In the rows, zero is written as 100.
Each path below is one point turned by a fixed rotation once a step. After each direction that follows a path, write how fast that rotation turns it, in deg/step (0 if it stays still).
Each turn is a multiple of 5 degrees from 10 to 175, or 0.
Each row of a path follows its step; steps can be skipped.
Path 1:
step 0: 92, 96, 73, 64, 123, 96, 115, 118, 130, 120, 140, 69, 107, 83, 92, 112, 76, 80, 81, 100, 112, 92, 71, 111, 103, 128, 89, 88, 102, 100, 85, 103, 81, 99, 80, 111, 108, 113, 108, 111, 76, 114
step 5: 112, 100, 75, 83, 131, 77, 126, 94, 110, 116, 81, 51, 93, 90, 82, 83, 96, 96, 77, 108, 92, 111, 95, 110, 115, 123, 99, 103, 91, 101, 95, 82, 70, 67, 76, 92, 109, 86, 103, 97, 130, 120
step 6: 127, 102, 84, 70, 114, 83, 86, 130, 135, 78, 98, 75, 96, 92, 120, 94, 58, 90, 84, 108, 105, 116, 93, 115, 135, 108, 85, 88, 87, 78, 92, 90, 78, 133, 94, 103, 106, 105, 101, 90, 88, 111
step 7: 136, 94, 90, 115, 150, 96, 115, 124, 100, 105, 85, 105, 71, 84, 122, 121, 71, 82, 86, 95, 51, 115, 103, 94, 103, 114, 121, 106, 105, 97, 88, 114, 76, 100, 95, 96, 81, 90, 99, 92, 93, 92
step 12: 112, 106, 96, 77, 138, 84, 90, 88, 144, 90, 109, 109, 106, 97, 87, 120, 66, 86, 90, 99, 64, 121, 77, 115, 105, 121, 96, 107, 105, 122, 102, 96, 88, 134, 111, 72, 100, 102, 94, 86, 70, 107
step 16: 89, 115, 82, 69, 139, 81, 142, 113, 100, 110, 79, 70, 104, 102, 84, 94, 62, 110, 88, 86, 95, 99, 105, 107, 97, 98, 85, 85, 113, 86, 84, 122, 98, 68, 72, 103, 100, 109, 124, 103, 97, 80
step 19: 114, 126, 95, 86, 141, 118, 99, 134, 111, 123, 71, 95, 95, 65, 99, 92, 110, 89, 69, 98, 104, 104, 63, 94, 99, 127, 100, 90, 115, 113, 101, 108, 85, 70, 94, 111, 102, 71, 91, 85, 111, 106
step 20: 129, 117, 88, 80, 102, 80, 89, 109, 113, 109, 88, 79, 97, 72, 101, 91, 119, 96, 80, 107, 95, 134, 84, 102, 121, 90, 97, 48, 111, 77, 98, 90, 67, 109, 116, 87, 101, 114, 70, 116, 87, 109
Directions:
99, 100, 97, 100, 94, 96, 112, 97, 106, 99, 94, 112, 105, 109, 109, 106, 91, 95, 95, 97, 106, 98, 104, 97, 100, 103, 110, 101, 101, 100, 101, 105, 94, 108, 109, 89, 102, 103, 101, 98, 119, 105 => 20
104, 101, 100, 97, 104, 100, 96, 97, 108, 91, 115, 106, 104, 102, 101, 107, 95, 103, 106, 109, 105, 101, 100, 94, 109, 105, 92, 100, 92, 99, 92, 97, 101, 106, 105, 100, 101, 106, 86, 116, 96, 108 => 125
95, 106, 102, 102, 104, 109, 98, 105, 110, 102, 101, 93, 103, 100, 106, 102, 98, 102, 93, 91, 107, 97, 91, 98, 109, 94, 90, 97, 95, 90, 109, 103, 117, 106, 98, 96, 99, 91, 97, 95, 108, 95 => 135
100, 96, 108, 104, 102, 93, 98, 105, 103, 105, 103, 102, 89, 107, 96, 102, 109, 97, 94, 95, 100, 98, 104, 107, 93, 109, 89, 101, 90, 96, 104, 109, 101, 92, 90, 92, 92, 114, 98, 102, 106, 108 => 135
